Each scene shows the same named points in several views, each turned, perhaps mirrored, and shifted as a whole.
A view may leave some points out, and in a few views one point is out of place. Which views, in the order they come, and which point in each? Write - if none.

Scene 1 (6 views)
panel a:
  dab [ 26  10  21  -3  21 -15 -19   8]
  riza [ 30   5  16   9  16 -22  -9   2]
  puseg [ 27  18  27   1  24 -21 -28  -1]
  pip [ 23  22  34   5  25 -24 -17   7]
  sasi [ 24  10  22  -4  21 -14 -17  11]
  totas [ 30   6  15   2  18 -18 -19   1]
  Vuvel [ 28   5  16   1  17 -17 -14   6]
  Murev [ 26   8  21   7  18 -21  -7   8]
  mut [ 28   7  17   2  18 -17 -15   5]
  lepop [ 28   9  18  -3  20 -15 -24   3]
  fikiz [ 25  17  29   4  23 -22 -17   5]
  bon [ 29  17  27  11  22 -27 -21  -5]
panel b:
  sasi [  1   6  13  -2 -12  -8 -11  12]
  riza [ 15   7  12  -4 -24  -2  -1  15]
  mut [  9  10  12  -3 -16  -5  -5  12]
  bon [ 11   2  -3 -17 -19  -6   1   5]
  puseg [  4   7  -1 -13 -10  -9  -5   3]
  mep [ 12   5  10  -6 -22  -3  -2  13]
  dab [  3   8  11  -4 -12  -7  -9  10]
  Murev [  9   1  13  -4 -23  -3  -5  15]
  lepop [ 6 14  8 -4 -9 -8 -7  8]
  totas [ 11  14  10  -4 -15  -5  -4  11]
  pip [ -1  -7   2 -15 -16  -8  -7   7]
panel c:
  dab [ 14 -25  18 -16   5  -4   9   6]
  sasi [ 15 -23  16 -16   2  -5   6   5]
  Vuvel [ 18 -22  23 -21   7  -5  12   9]
  noro [ 13 -29  24 -11   3  -6   9   5]
  mut [ 17 -24  24 -19   7  -5  12   9]
  riza [ 20 -25  34 -21   7  -7  15  11]
  fikiz [ 12 -32  25  -7   1  -7   8   4]
  totas [ 15 -25  23 -19  10  -3  16  10]
  bon [  9 -38  33  -5   7  -6  17   7]
panel d:
  lepop [-9 -6 14 -4 22 14 25  8]
  Murev [ 1 -3 13  1  8 17 18 17]
  fikiz [ -8 -11  17  -7  14  23  13  15]
  sasi [-11  -5  13  -3  16  17  25  18]
  mut [-2 -3 13 -1 16 14 22 11]
  pip [-10 -13  18  -9  12  28  10  18]
  mep [ 1 -7 16 -3 10 20 13 14]
  puseg [-11 -13  19 -10  22  21  14   7]
  dab [-9 -5 14 -3 18 16 24 14]
  Vuvel [-2 -2 13  0 15 13 24 12]
  bon [ -1 -13  20  -8  16  22   6   5]
  totas [-2 -4 14 -1 19 12 22  7]
  riza [ 6 -2 14  2 11 13 17  9]
panel e:
  mut [-8 -5  2 16  4 42 -3  3]
  lepop [ -6  -5   7  12   2  40 -11   4]
  mep [ -6 -15  -2  19   8  45   0  -4]
  dab [-5 -8  3 11  0 39 -6  1]
  puseg [ -1 -17   8  14   6  43 -17  -3]
  Murev [ -6 -14  -4  12   0  39   3  -4]
  fikiz [ -2 -19   1  14   5  42  -7  -6]
  noro [ -4 -14   1  13   3  41  -5  -3]
  pip [  0 -25  -1  12   4  41  -7 -10]
  bon [ -3 -20   4  23  14  48 -11  -6]
  riza [-11  -6   0  23  10  46   2   1]
  sasi [-5 -8  1  8 -3 38 -4  1]
panel f:
  pip [-11  21 -11   2 -21  23 -10  -9]
  fikiz [-13  25 -12   0 -18  20  -6  -8]
  totas [-17  33 -12  -5 -11  12   7  -8]
  lepop [-10  33  -9  -8 -15  11   6  -8]
  mut [-20  32 -12  -6 -14  14   7  -8]
  bon [-12  25 -16   5  -6  16  -9  -9]
  mep [-22  26 -15   1 -14  19  -2  -8]
  sasi [-15  30  -7  -8 -24  17   5  -7]
  noro [-15  27 -11  -3 -18  18  -1  -8]
  Murev [-27  28 -14  -2 -17  20   3  -8]
Views with a point moved: panel b, panel e
  moved in panel b: mep
  moved in panel e: Murev
